In the data rows, 128 means zero.
Some points, one per row:
[ 79 158 177 139  48 168 143  91  76 128 111 177 143 131 159 119]
[171  88  62 147 182  82 144 170 149  87 136 111 115  98  83 118]
[108 117 123 127  89 135 150 124 108 133 119 164 127 134 123 108]
[158 110  99 126 186 110 108 156 178 130 144  99 120 134 122 137]
[148 100  43 150 194  71 159 147 113  70 119 100 123  95  59 100]
[120 152 148 129 129 108 149 115  78  97 116 138 150 111 117 107]
[139 137 155 133  64 187 131 109 142 149 132 135 114 127 169 129]
[106 128 159 126 113 155 127 127 121 121 112 121 139 155 138 136]
[107 127 116 149 145 120 130 121  91  89 115 141 151 113 106  96]
[136 102 114 102 158  98 117 163 146 150 128 118 116 128  88 141]
[ 82 141 181 129  67 166 118 104  93 138 118 143 160 161 155  92]
[ 92 151 154 138 129 120 135 108  70 120  93 118 160 123 129  99]
[ 82 125 101 139 138  93 159 124  43  64  99 127 141 105  89  72]
[110 119 129 127 138 109 130 135 106 106 119 125 142 112 103  93]
[103 136 139 111 113 138 146 138 114 131 126 132 133 132 138 129]
[128 106  82 133 175 104 131 161 130  89 132 107 119 120  99 102]
[129 118  93 128 168  98 128 142 133 111 150 108 136 104 108 115]
[105 124 100 132 170  85 143 139  56  56  90 106 153  91  79  70]
[166 118 128 123 122 142 118 156 194 180 161 124 114 139 145 191]
[ 62 175 182 117  77 149 148  90   8 103  80 142 151 115 147  86]
[105 147 180 118 110 163 121 126 110 148 126 145 144 129 154 145]
[103 127 136 140 116 126 145 117  65  96 117 147 139 122 117 114]
[159 116  72 135 184 110 153 141 127 105 139 115 123 119  84 101]
[ 70 160 206 126  65 165 124 105  64 135 105 136 146 120 153 100]
[167 126 106 126 151 121 136 135 171 128 151 124 111 125 136 138]
[150 107  52 134 196  77 137 161 160  98 138  85 129 116  75 105]
[ 64 159 170 137  83 137 138 107   0  95  54 136 173 117 141  87]
[185 117 110 120 155 126 136 142 242 164 181 117  99 140 141 153]
[141 167 171 113  88 179 116 103 174 174 145 123 130 159 194 161]
[157 122 125 105 142 120 118 146 173 150 155 118 113 135 117 168]
[ 67 161 189 125  24 178 154  89  51 114  91 163 129 120 152 109]
[144 105  42 147 226  61 136 135 109  62 116  94 138 112  76  92]
[ 61 131 160 117  60 143 143 118  70 112 106 137 148 120 121 103]
[ 92 138 156 127  92 156 168 118  85 113 121 128 144 132 150 119]
[111 111  96 139 170  82 128 149  75  79  82 114 163 145  78  88]
[ 78 142 186 135  93 138 123 132 108 139 113 145 141 145 148 144]
[175 122 152 112 120 129  84 134 192 182 167 130 119 158 177 200]
[110 103 126 117 128 116 141 158 130 124 139 130 139 119  89 115]
[114 155 202 125  43 177 118  85 122 174 138 157 131 142 182 145]
[163 136 151 125 112 164  99 129 219 183 171 115 109 151 175 179]
[ 79 117 105 132 117  95 150 124  29  51  80 120 160 119  78  78]
[176  85  64 132 210  67 124 168 170  98 138  83 104  94  69 132]
[ 98 153 116 167 141 128 146 100  52  90  93 125 162 121 117  98]
[143 139 150 108 119 143 106 148 200 186 160 139  97 150 168 167]
[115 107  89 135 150  72 165 124  34  61  90 153 142  92  73  75]
[186 107 124 117 183  92 109 171 220 157 173  99 113 138 119 167]
[176 142 125 107 135 110 136 136 189 167 167 126 113 120 129 153]
[113 126  77 126 141 109 102 119 102 132 129 132 123 155 130 133]
[147  99  71 136 188  86 135 150 153 104 121  95 125 111  86 111]
[168 102  61 126 204  76 164 160 147 101 138 114 128 113  74 123]
[ 97 155 174 134  48 173 147  90  73 128 115 177 142 109 156 103]
[168 132 128 104 168 108 113 148 172 144 153 103 108 127 125 138]
[198  88  86  98 191 108  95 182 255 170 181  89  75 147 130 185]
[141 122 120 121 148 112 113 225 149 136 140 148 129 134 132 142]
[187 120 122 125 168 132 103 151 233 210 188 104 108 138 152 179]
[124  97  70 135 199  68 145 162 120  58 111  97 160 127  53 101]
[100 159 158 141 116 128 130 119  84 110 106 134 139  96 141 113]
[123 134 142 117 118 125 125 113 124 142 124 125 124 138 149 138]
[114 187 217 109  38 199 107  67 145 211 135 150  95 155 229 174]
[184 112  88 117 177  95 124 152 202 144 178 118  94 120 113 146]
[ 83 137 127 142  77 125 148  93  52  97  92 140 158 116 115  85]
[167 127 154 115 116 151  97 135 214 188 172 136  95 150 167 193]
[176 121 108 127 136 135 100 156 214 167 156 111 103 156 138 160]
[ 75 148 173 144  76 151 124 102  53 101  94 120 155 139 141  87]
[155 145 169 123  90 180  96 113 207 182 166 115 117 148 175 175]
[216 109  84 108 171 115 114 158 240 167 140 101  88 136 135 179]
[157 137 139 130 141 136 106 141 205 178 169 131  94 139 157 172]
[124 119 188 110  83 151  93 115 175 175 149 130 113 134 180 170]
[127  91  64 143 196  66 167 153  76  45  95 126 140  91  52  67]
[169 112  87 117 172 117 111 153 186 139 148 125 102 137 113 152]
[151 122 123 116 122 133 101 139 187 145 146 123 118 139 138 153]
[158 121 112 110 122 117 120 140 208 165 156 114 115 138 137 164]
[101 151 156 125 101 154 113 100  95 135 112 114 143 145 140 125]
[148 141 136 103 119 156 126 134 178 162 147 109 113 124 157 169]
[106 172 198 129  36 219 133  69 131 180 113 151 135 165 194 144]
[120 136 178 136  81 182 131  96 129 149 128 152 119 121 170 127]
[152 155 155 112  90 179  96 121 201 205 166 142  93 155 176 173]
[108 150 189 123  73 182 112  91 133 173 136 136 124 150 187 143]
[130 121 152 111 123 131 103 145 176 160 141 124 110 141 139 149]
[131 134 162 114  83 180 101 111 161 177 154 141 110 146 179 152]
[157 129 154 122 114 148 106 129 193 166 174 140 100 154 161 164]
[ 98 152 186 137  67 166 122 100 116 164 132 147 124 136 185 144]
[ 87 147 178 126  60 175 120 110  78 129 115 141 137 114 151 101]
[ 97 143 151 133 102 146 128 104  63 109 107 139 148 125 135 107]
[106 132 116 107 142 137 119 136  94 124 127 129 115 150 134  99]
[130 130  80 146 178  92 147 129  74  73 108 103 138 105  81  80]
[ 98 155 196 119  46 190 118  96 143 169 147 163 118 135 186 138]
[188  99  91 103 184 110  98 165 245 177 191  97  79 142 127 183]
[ 75 138 169 124  50 179 141  82  53 112 106 144 155 128 161  81]
[198 101  80 112 186  96 109 169 241 167 164 103 100 133 111 162]
[136 124 127 121 125 134 100 106 159 161 141 120 108 162 156 149]
[208 112  91 111 186  89 121 154 233 177 178 103  90 125 112 171]
[128 175 232 105  62 211  94  94 167 208 153 139 107 156 206 169]
[122 158 174 101  92 162  96 100 134 171 136 144 119 163 174 144]
[ 98 158 183 108  80 163 119 107  85 150 115 133 126 133 170 139]
[106 155 170 132  68 171 135  95 104 140 125 154 133 112 159 110]
[ 91 148 174 136 109 130 143 101  64 115 101 141 136 119 135 129]
[122 158 201 111  44 204 108  97 147 175 149 145 101 131 191 149]
[ 96 132 125 126 125 106 154 127  84  99 106 147 149 104 102  86]
[ 82 125 158 126  78 131 160 133  68 104 100 149 152 138 107  97]
[125 108 100 138 150  97 157 132  85  79 103 102 152 104  94  99]
[188 106 101 114 193 106 119 176 252 170 183 103  90 127 125 168]
[122 116  92 138 138 127 150 112  68  92  86 110 138 111  92  89]
[144 129 128 139 122 132 153 125 117 124 130 131 116  90 124 113]
[120 128  80 160 174  82 163 132  48  47 100 123 162 102  65  61]
[167  94  71 140 205  71 130 170 171 104 150 115 119 124  78 122]
[181 103  96 135 156 105 151 153 188 139 159 117 103 118  83 157]
[130 141 202 121  46 193 104 114 180 189 160 122 106 139 192 160]
[165 126 123  95 144 169  97 154 233 181 184 104 109 172 161 189]
[ 88 135 129 139 109 119 134 111  62  77  84 140 143 118 106  93]
[ 76 150 139 134 100 143 135  90  24  92  75 128 142 111 136 112]
[ 86 129 114 128 131 112 141 105  41  61  86 111 155 112  89  78]
[176  96  74 120 162  98 137 173 200 121 149 108  97 121  99 141]
[107 159 180 128  67 178 131  98 102 157 123 144 193 143 178 140]
[118 104  48 145 206  54 146 167  74  33  99 116 152 101  41  86]
[115 132 195 115  67 178 112 103 146 191 154 152 120 148 179 149]
[214 109 119 117 169 121 116 156 255 182 184 104  85 122 129 183]
[146 114  89 154 175 106 139 136 121 104 120 111 142 116 108 132]
[133 112 130 128 133 114 136 123 140 133 127 134 116 146 128 118]
[103 145 195 121  62 179 109 103 142 178 146 168 116 144 191 174]
[136 105  64 161 190  68 165 146  86  59 106 131 135 100  73  95]
[175 116  84 132 175 126 147 164 230 155 175 110 102 151 129 155]
[ 91 169 165 134  59 177 137  80  80 143 113 143 148 117 172 108]
[ 97 139 137 131 103 135 149  76  51  90  93 138 144 132 123  78]
[156 117  94 147 187 107 120 148 118 112 122  96 137 131 119 131]
[ 78 124 117 149 115 123 167 130  14  64  77 160 155  91  89  59]
[178  93  92 157 187 109 100 153 205 148 141 102 107 136 112 160]
[156 143 145 119 113 165 114 146 168 169 167 131 118 151 166 185]
[145 131 153 124 103 175 101 117 170 183 157 126 115 142 174 160]
[118 123 160 123 109 144 101 110 138 152 132 128 140 148 150 136]
[ 73 139 166 145  95 152 137  84  49 100  98 165 140 137 155  95]
[133 104  94 137 200  73 132 160 112  88 116  97 149 126  78 112]
[162 127 138 128 122 141 107 131 188 167 150 118 119 145 150 168]
[103 150 195 116  54 180 120 123 132 166 130 154 127 154 172 149]
[ 69 155 137 128 105 123 139 102  43 104  98 146 156 125 114 109]
[112  99 110 134 153  88 150 143  85  91  98 120 143 111  83  98]
[110 137 108 127 157  87 129 150  76  92 100 125 142 106 100 105]
[189 106 102 102 186 100  93 165 231 153 180 102  90 141 137 182]
[ 90 138 147 112 101 148 119 111  95 138 126 150 126 152 163 136]
[141 114  91 112 183  90 133 130 150 124 160 130 130 127 109 154]
[130 100  79 143 206  54 144 160  89  74 106  99 150 101  73 100]
[178 109  92 122 164 116 114 149 208 163 171 107 114 144 131 154]
[173  93  79 120 183  79 117 191 217 144 153 114 106 132 108 178]
[177 128  83 137 171 117 115 125 181 147 147 134 102 140 125 158]
[149 132 146 110  93 151 129 114 186 159 149 136 111 116 166 166]
[152 131 132 128 153 129 129 131 176 167 152 138 119 140 146 155]
[ 71 140 139 152  99 123 143 100  15  79  90 161 164 111 113  66]
[148 110  85 144 189  82 141 156 110  72 126 102 137 109  70 107]
[126 143 147 123  87 184 128 107 153 155 130 145 119 140 165 152]
[128  97  46 146 202  42 175 170  95  45 113 108 165  88  29  92]
[152 102 130 127 153 123 115 138 186 145 150 107 115 149 119 148]
[117  86  69 123 181  81 160 166 111  82 106 112 152 106  60 104]
[ 60 137 125 149  93 148 140  90  57 110 104 165 183 139 126  66]
[158 115 107 136 171 103 133 146 131  97 113 112 128 129  95 126]
[199 125 133 123 158 123 120 143 237 191 186 116  87 124 144 197]
[145 132 129 129 151  94 134 124 113 121 119 111 133 108 101 133]
[118 138 174 117  60 175 124  90 140 165 141 168 126 170 165 133]
[155 115 124 117 100 151  99 142 231 190 176 113  91 132 151 157]
[ 76 154 163 141  70 152 145  66  23  91  87 179 164 123 144  92]
[ 88 131 127 135 107 137 139 114  79 107  89 127 133 133 118  94]
[119 123  89 142 165 107 132 116  67  75  87 105 126 122  91  85]
[ 61 149 177 130  82 148 161 125  36  87  83 153 169 121 121  94]
[ 85 152 145 146  90 165 126 110  78 116 111 147 151 137 145  93]
[180 108  71 106 181  78 132 172 183 138 138  94 100 120  98 152]
[ 98 110 114 119 163  92 139 138  78  93  97 122 138 123  82  99]
[112 147 144 133 110 145 120 104  99 122 105 140 150 136 145 121]
[101 119 104 160 122 114 155 106  36  58  44 144 147  87  89  81]
[128 124  94 133 163 112 117 135 130 104 119 117 127 115 112 114]
[158 126 132 108 115 164 106 132 211 181 165 116 109 161 161 192]
[ 70 136 172 117  56 167 122 100  81 134 105 157 149 156 164 110]
[191  96  89 121 157 112 131 142 210 156 165 141 116 140 114 153]
[158 129 125 117 144 124 105 151 199 161 172 105 101 150 143 159]
[119 169 205 125  36 223 101  94 174 198 171 161 127 154 223 153]
[161 103  70 157 201  79 124 160 158 108 141 119 127 134  89 140]
[107 107  90 140 169  95 165 154  66  73  87 126 159 110  69  82]
[150  97  92 149 178  88 172 130 118 107 134 119 126 102 106 126]
[112 146 174 120  79 161 124 118 162 179 130 132  92 128 171 143]
[ 45 132 171 133  86 134 115 105  18  99  89 132 157 137 135  73]
[172 102  86  97 141 140 108 131 223 203 164 121  82 158 160 178]
[135 116 117 143 134 120 121 119 128 124 126 123 135 132 113 135]
[125 110  76 115 186  73 152 165 109  84 103 111 135 112  63 107]
[ 90 123 115 139 127 119 158 107  46  73  82 129 163 137  83  78]
[127 164 186 119  48 209 102  80 171 192 158 151  97 169 201 172]
[111 134 160 112  93 129 124 118 101 136 135 118 120 116 136 111]
[ 83 185 179 125  88 188 147  72  81 144 115 131 127 118 177 125]
[ 88 140 130 133 115 114 138  94  45 101  88 134 157 124 116  96]
[187  99  58 140 201  88 149 163 186 127 144 101 133 118  81 155]
[ 97 150 183 138  68 165 130 109 101 143 119 140 115 122 159 116]
[167 110  96 126 171  97 131 150 189 141 173 110 122 119 117 139]
10 more points follow, each with its number after it:
[ 99 146 150 131  98 123 116 112  52 113  86 140 148 129 116  85] 0
[109 145 162 121  86 155 143  97  88 135  97 154 134 142 163 125] 1
[130 122  97 131 169  99 152 140 102  97  96 120 144 115  92 109] 2
[150 129 138 119 102 157  97 129 200 179 160 104  96 143 171 151] 3
[ 83 115 117 157 139 114 163 120  37  58  88 133 156 105 104  95] 4
[ 97 104 125 141 115 118 142 129  75  81  82 122 165 127 111  97] 5
[150 138 150 100  98 141 113 138 202 167 158 104  99 144 149 157] 6
[129 100  77 121 167  90 142 158 135  98 122 110 135 128  91 120] 7
[168 110  74 148 181  74 114 155 152 103 135 104 105 107  88 132] 8
[ 87 155 182 120  59 168 134 100  65 149 110 179 158 146 171 120] 9
Which of these numbered points is nearest to each point below, ignoring the 2 directions in which the first points spread most? Its number follows each.
[176 135 128 105 153 108 108 171 211 156 163  91  97 138 141 173] > 6
[ 82 124 113 129 127  97 147 126  41  67  94 130 173 119  83  80] > 7
[137 155 212 106  63 195 103 107 186 218 158 146 116 156 196 182] > 2
[ 59 146 167 170  67 158 152  91   0  70  64 153 175 114 133  93] > 4
[145 130 118 129 147 137 113 129 174 155 138 123 125 130 140 152] > 2
[ 90 154 160 132  80 139 145 100  65 122 105 167 160 145 144 115] > 9
[141 104  86 127 192  81 137 160 138 103 102 117 130 102  80 137] > 2
[115 148 177 123  92 149 101 117 104 141 111 133 140 152 162 133] > 0
[128 155 205 112  69 174  87 100 150 191 156 145 122 157 207 155] > 0
[163 129 110 116 145 133  98 135 195 155 165 102 101 127 149 140] > 3
[ 65 149 186 119  57 138 145 105  26  83  66 146 168 113 129  69] > 6
[173 112 122 129 150 112 116 131 193 151 156 132  87 106 134 153] > 8
[172 133 134 130 126 131  98 124 218 188 182 115  90 136 175 173] > 8
[187 129 119 116 148 142  95 111 237 183 183  73  89 137 155 159] > 3
[ 70 158 183 121  47 164 136 101  53 106  82 142 144 103 126 109] > 6
[128 165 227 108  52 187 108 105 135 192 150 147  97 163 191 155] > 0
[105 135 179 124  54 165 112 102 131 115 116 145 148 148 156 160] > 5
[137  97  81 133 168  76 138 163 117  74 100 107 151 118  66 107] > 5
[159  81  68 140 183  63 118 153 146 105 136 102 123 115  74 132] > 8
[188 117 118 105 161 119 110 151 203 160 166 128  95 150 146 174] > 1
[ 88 172 190 104  59 166 107 108 108 166 116 151 133 131 156 129] > 0
[204 113  84 112 152 135 128 151 237 178 182 139  78 148 151 171] > 1
[127 133 139 128 142 126 106 121 113 131 134 142 132 136 132 124] > 0
[140 109  65 139 201  90 152 152 116  87 111 103 155 113  76 115] > 2
[184 123 158 112 127 135 115 141 210 182 202 133 107 153 149 169] > 9
[162  57  85 125 162 105 105 137 181 110 154 139 109 140 113 141] > 5
[ 67 141 174 163  88 148 142 129  74  88 110 132 140 121 131 101] > 4
[173  99 154 107 136 150  82 150 224 187 173 101  82 158 169 199] > 5
[158 124 106 140 147 117 115 115 164 130 151  97 108 131 128 157] > 8
[143 106  63 144 184  81 153 146  90  68  99 126 138 112  73  87] > 1
[156  86  48 162 223  59 163 164 114  51 111 116 138  92  48 100] > 4
[ 98  93  86 129 169  78 159 155  68  60  98 124 145  99  65  75] > 7
[136 136 157 125  98 158 104 127 159 161 136 144 112 155 147 149] > 0
[143 124 120 110 115 134 123 144 178 146 155 139 111 136 126 167] > 7
[160 135 139 108 106 143 119 139 221 165 184 130  94 133 131 158] > 6
[164 106  91 104 161 120 130 168 229 173 175 127  85 138 120 164] > 7
[222 124  83 125 183  95 126 142 234 184 200 113  72 113 130 170] > 8
[136 116  89 169 177  77 144 110  47  68 102 100 160  93  85  97] > 8
[109 156 194 112  21 203 105  89 167 195 147 161 115 161 187 175] > 7
[167 133  97 121 198  93 135 168 164 144 134 106 120 118 111 166] > 2
[176 109 105 110 184  88 111 161 201 134 167  89 104 131 102 150] > 6
[124 149 201 104  80 163 117 117 156 176 155 137 105 146 167 149] > 6
[ 99 178 152 136  81 167 105  82  75 144  96 143 130 130 178 141] > 8
[130 108 115 136 154  73 168 131  64  81 107 137 131 106  75  96] > 1
[ 75 135 199 122  76 167  89 120 104 160 119 131 144 145 171 137] > 5
[134 115 147 120 102 154 117 150 208 185 165 145 107 148 141 165] > 7
[212  93  92 116 181  92 123 191 251 180 178 121  95 142 120 188] > 9
[ 96 146 165 135  89 145 127 107  81 138 122 138 126 128 139 120] > 8
[116  86  78 149 163  98 152 127  67  47  88 118 135  89  78  92] > 4
[105 102  60 160 158 121 155 130  68  68  90 125 154 113 104 104] > 4
[137  92  47 128 186  74 159 142 100  75 100 124 123 112  58  90] > 1
[197  96  85 126 180 119  98 172 242 164 205  95 101 150 122 144] > 3
[156 134 115 142 150 148 132 139 174 149 160 125 121 124 130 173] > 4
[176  87  61 122 202  86 103 168 202 117 177  94 106 127  96 130] > 3
[108 124 158 114  99 157 120 130 146 140 135 155 120 139 145 147] > 7
[180 111  89 127 160 114 115 109 185 141 154 123 109 144 121 137] > 1
[163 118  81 126 175  78 127 146 122  98 116  84 118 116  95 135] > 8
[ 91 150 178 135  65 180 133  90  82 103 104 138 124 133 163 126] > 4
[150 141 165 108 119 141 127 127 188 173 155 133 115 136 151 164] > 2
[134 130 132 116 127 145 113 130 163 152 157 107 101 123 134 127] > 3
[133 102  79 139 192  83 127 145 125  90 123  82 126 121  90 115] > 3
[ 97 122 122 141  93 161 156  87  60  99 101 128 140 116 151 108] > 4
[ 66 150 197 114  76 142 144 117  58 105 109 145 145 117 139 104] > 6
[134 134  53 156 182  76 170 148  63  59  91 142 147 102  79  79] > 1
[125 133 145 129 132 127  69 129 179 157 157 145 127 142 135 151] > 0
[108 148 178 123  82 161 108 110 115 152 119 125 126 141 156 135] > 0
[146 121  93 154 185  96 129 125 109  94 125  97 127 109 109 109] > 8
[149 118 120 118 124 149 120 114 178 163 151 108 101 143 156 148] > 3
[191 104  93 116 178 116 114 179 255 164 191 109  88 147 120 182] > 7
[ 95 130 120 150  94 174 147  96 108 128 120 145 133 127 154 117] > 4
[149 111 108 115 135 123 117 146 187 149 154 118  99 138 132 151] > 7
[ 75 157 175 134  63 158 128  91  84 147 111 135 132 118 149  88] > 3
[123 169 193 116  65 182 107 124 185 203 157 131  95 150 181 166] > 6
[131 146 171 102  87 157  93 119 183 190 153 140  94 149 183 162] > 0
[138 111 108 124 151  98 132 152 146 106 115 107 120 107  94 131] > 6
[ 97 158 141 149 103 119 155  77   0  85  95 155 167  77 104  46] > 8
[166 129 118 142 158 121 135 139 178 131 164 118 119 124 144 141] > 4
[144 119 166 100 105 159  93 150 212 188 200 128 114 174 166 158] > 7
[214  96  57 132 210  62 125 152 188 127 157 103  97 111  95 142] > 8
[133 128 145 113 133 119 103 149 167 160 154 117 107 137 135 136] > 0
[190 137 108 115 159 126 101 120 232 185 183 103  82 141 155 188] > 8
[132 102  61 169 222  70 145 153  79  68 105 103 158  97  67 102] > 4
[180 149 132 114 134 137 110 129 192 169 190 132 104 151 151 137] > 0
[175 136 157 104  93 167  97 128 210 190 160 121 101 160 171 166] > 0
[127 111  94 142 111 151 128 119 129 119 107 154 110 139 141 116] > 1
[141  92  48 151 206  60 146 169 142  67 117 108 163 108  63 111] > 5
[146 117  92 139 170 110 151 127 124  99 125 124 130 133 103 115] > 1
[140 171 206 111  36 197  79 102 178 197 138 147 111 162 214 177] > 0
[102 124 112 107 168  73 149 169  73  78  94 114 145  95  69  92] > 6
[ 75 135 162 126  92 127 156 104  29 105  89 167 162 111 116  98] > 9
[128 116  92 154 176  96 127 133  82  83  97 103 141 104  98 115] > 8
[160  93 111 111 159  84 118 173 170 105 136 107 114 126 115 149] > 5
[121 147 138 131 121 146 114  94 116 147 109 105 118 116 145 112] > 3
[155 150 161 125  96 177 112 120 178 188 162 137 118 135 167 163] > 2
[173 121 124 125 157 133 120 144 208 170 155 111 117 133 146 174] > 2
[ 75 135 160 139  78 150 134 106  49  97  89 143 145 111 131  81] > 3
[ 92 136 109 143 129  92 146  95  28  72  80 118 160  91 102  74] > 8
[131 122 167 114  76 173 101 110 187 174 148 110 100 167 167 150] > 3
[141 101  77 147 188  87 151 139 120  91 131 127 135 117  83 114] > 4
[ 47 147 160 130  63 164 164 106   0  99  79 179 174 120 127  73] > 9
[108 156 167 120  55 161 108 104  94 170 145 178 117 144 180 128] > 9
[ 86 133 130 160 130 124 130 123  41  52  90 128 176 113 109  98] > 4
[114  92 101 142 180  81 151 165  95  49  95 124 145 110  61  95] > 5
[131  84  79 142 173  99 146 150 112  82 113 114 139 122  89 127] > 4
[202 111  97 116 196  85  85 175 255 162 182 112  72 153 125 181] > 0
[157 117 118 111 146 120 105 156 208 153 153 118  99 146 127 164] > 7
[159 124 140 122 128 134 106 125 190 151 158 147 108 149 161 157] > 1
[197 117  97 115 167 111 112 173 249 182 169 104  86 129 133 181] > 2
[157 134 111 130 177 108 115 144 166 137 143  89 124 134 120 158] > 2
[151 140 168 110  99 159 122 120 164 175 154 151 104 145 169 168] > 1
[133 142 154 117 101 148 115 113 138 165 146 125 129 138 152 120] > 0
[ 62 124 156  96  95 163 153 119  63 131 118 149 146 140 131  89] > 7
[ 71 146 184 116  57 169 129 109  70 130 108 144 141 127 139  78] > 6
[133 129 138 138 117 123 116 128 132 123 139 139 133 118 113 118] > 8
[113 110 121 136 124 133 150 127 102 105 112 138 128 135 122 131] > 4
[ 98 118 143 128 104 131 134 124 102 124 124 148 134 143 118 104] > 7
[109 146 156 123 134 133 122 124 110 131 118 140 135 126 142 138] > 2
[ 71 162 194 125  47 191 113  95  87 148 101 188 150 155 190 131] > 9
[115 130 103 132 173 102 128 148  83  99 104 148 138 131 105 107] > 9
[139 110  71 128 168  94 137 151 125  93 125  90 127 105  80 110] > 3
[ 77 125 139 147 103 116 146 132  41  60  92 142 150 105  81  65] > 6
[196  96  84 112 180 124 102 157 250 169 170 119  84 153 148 163] > 1
[ 98  95  95 121 164  85 152 125  85  90 103 115 138 110  77  92] > 7
[ 58 137 191 127  43 158 154 121  48 100 102 163 153 116 112  73] > 6
[116 153 155 121  94 160 111  95 127 153 132 133 122 137 165 122] > 3
[111 160 132 141 123 134 131 109  95 137 101 139 144 126 141 126] > 2
[144  85  46 119 233  33 145 160  84  55  81 127 146  98  42  92] > 1
[127 145 159 106 116 155  94 132 139 174 159 135 108 161 182 148] > 0
[116 116 117 127 144 103 152 159 130 119 131 112 158 129  91 130] > 7
[ 96 106 108 124 144  92 137 143  86 106 105 108 144 122  85 102] > 7
[ 81 182 214 111  55 206 129  87  91 176 122 146 137 156 203 157] > 2
[109 131 126 142 144 103 149 123  42  75  86 126 163 110  86 102] > 2
[138 110  66 157 197  80 141 145  80  60 111 115 154  91  73  80] > 8
[111 144 177 123  66 184 112 115 153 181 151 149 133 160 179 159] > 7
[147 119  68 122 222  78 145 147 115 105 122  89 126  97  88 107] > 2
[179 110  62 142 161 112 104 141 186 143 143 109  94 143 133 162] > 8
[119 134 193 121  70 123 124 128 103 126 110 136 137 121 136 114] > 6
[134 109  70 144 200  76 135 153  87  71 106 128 154 131  73 100] > 9
[ 84 135 167 140  84 158 129  96  75 118 114 171 154 136 145  99] > 9
[ 56 158 181 122  66 148 130  88  46 111  94 142 156 132 141  74] > 6
[146 112 120 135 121 152 123 132 161 154 151 141 112 140 147 150] > 4
[232 107  87 129 193 124 110 151 202 168 174  99  95 127 142 163] > 1
[ 94 151 155 116 109 132 147 101  65 111 131 119 147 121 126  99] > 6
[175 132 129 102 155 128 106 162 239 189 168 117 108 146 137 193] > 2
[143  93  54 148 211  92 131 173 131  74 121 112 141 123  78 129] > 4
[137 170 173 125  76 182 102 118 200 210 152 129 122 163 192 197] > 2
[151 143 180 120  85 169 108 106 162 170 131 119  99 128 192 162] > 8
[141 118 103 113 142 127 146 128 147 138 133 128 123 148 124 127] > 1
[ 62 153 195 138  80 142 138  80   5 102  89 158 162 129 141  86] > 0
[140 159 171 113  84 169  92  92 178 183 154 127 101 156 192 167] > 8
[164 152 131 134 136 138 113 111 182 170 153 128 101 126 170 151] > 8
[147 100  55 135 200  70 146 143  88  74 110  77 151  97  66  92] > 3
[ 58 147 165 135  52 128 164  95  20  90  76 157 144 104 130  82] > 6
[137 136 125 146 137 117 140 132 106 120 119 119 164 103 110 125] > 2
[160 106  86 114 201  85  94 150 176 143 147 120  97 143 120 169] > 0
[166 107 120 105 153 113 110 163 229 181 174 125  93 146 131 166] > 7
[ 66 155 224 116  60 152 132 113  54 128 105 144 155 132 154 122] > 6
[116 125 102 154 141 122 157 124  57  79 103 142 157 120 103 110] > 4
[151 113  70 141 198  86 152 150 123  87 122 121 149  98  74 113] > 2
[109 129 140 119 112 122 136 121 103 124 125 129 120 120 121 116] > 6
[192  98  81 122 207  86 115 181 221 141 167 117  93 123 120 182] > 4
[191  86  79 137 200  81 104 170 242 152 191 112  95 138 117 180] > 4
[154 128 128 108 116 158 114 133 214 180 172 118  70 118 172 170] > 3
[186 134 135 118 164 131 107 154 206 165 158 100  97 131 149 180] > 2
[113 138 127 135 147 109 141 138  41  83  71 109 149 104  88 113] > 2
[176 124  92 121 160 104 111 148 200 152 163 121 110 118 118 157] > 8
[ 78 131 165 131  85 143 132 113  93 129 116 148 143 140  39 104] > 6
[ 98 130 120 142  99 125 123 111 117 126 128 147 130 122 129  92] > 3
[106 118 133 122 116 112 156 142  56  91  95 143 162 114  89 108] > 9
[116 101  80 149 163  77 150 137  71  73 104 145 145 111  78  71] > 9
[115 159 195 119  59 181 110 109 158 170 144 133 118 137 177 170] > 6
[193  97  64 117 194  92 103 179 244 154 184 112  95 148 109 165] > 7
[ 83 143 149 129  96 145 147 108  75 103 101 175 148 127 132 105] > 9
[ 81 178 168 136  69 166 129  84  51 132 106 178 155 122 173 116] > 9
[140 110  98 120 167 114 136 161 176 117 141 103 121 117 110 134] > 7
[115 138 141 144 123 122 156 116  64  99  96 143 153  90 113  97] > 2
[139  91  45 147 228  58 135 152 114  49 115  90 144 109  72 104] > 4
[ 91 136 162 124  99 140 117 105  80 124 115 115 143 142 145 103] > 3
[129 125 156  94  96 131 123 128 191 199 160 132  95 155 166 166] > 7
[145 130 161  94  97 168 117 122 177 219 166 132  88 143 191 174] > 1
[182  96  98 132 170 106 135 159 207 127 154  99 106 127  94 148] > 6
[172  94  80 120 189  90 130 169 190 132 149 104 111 140  97 146] > 7
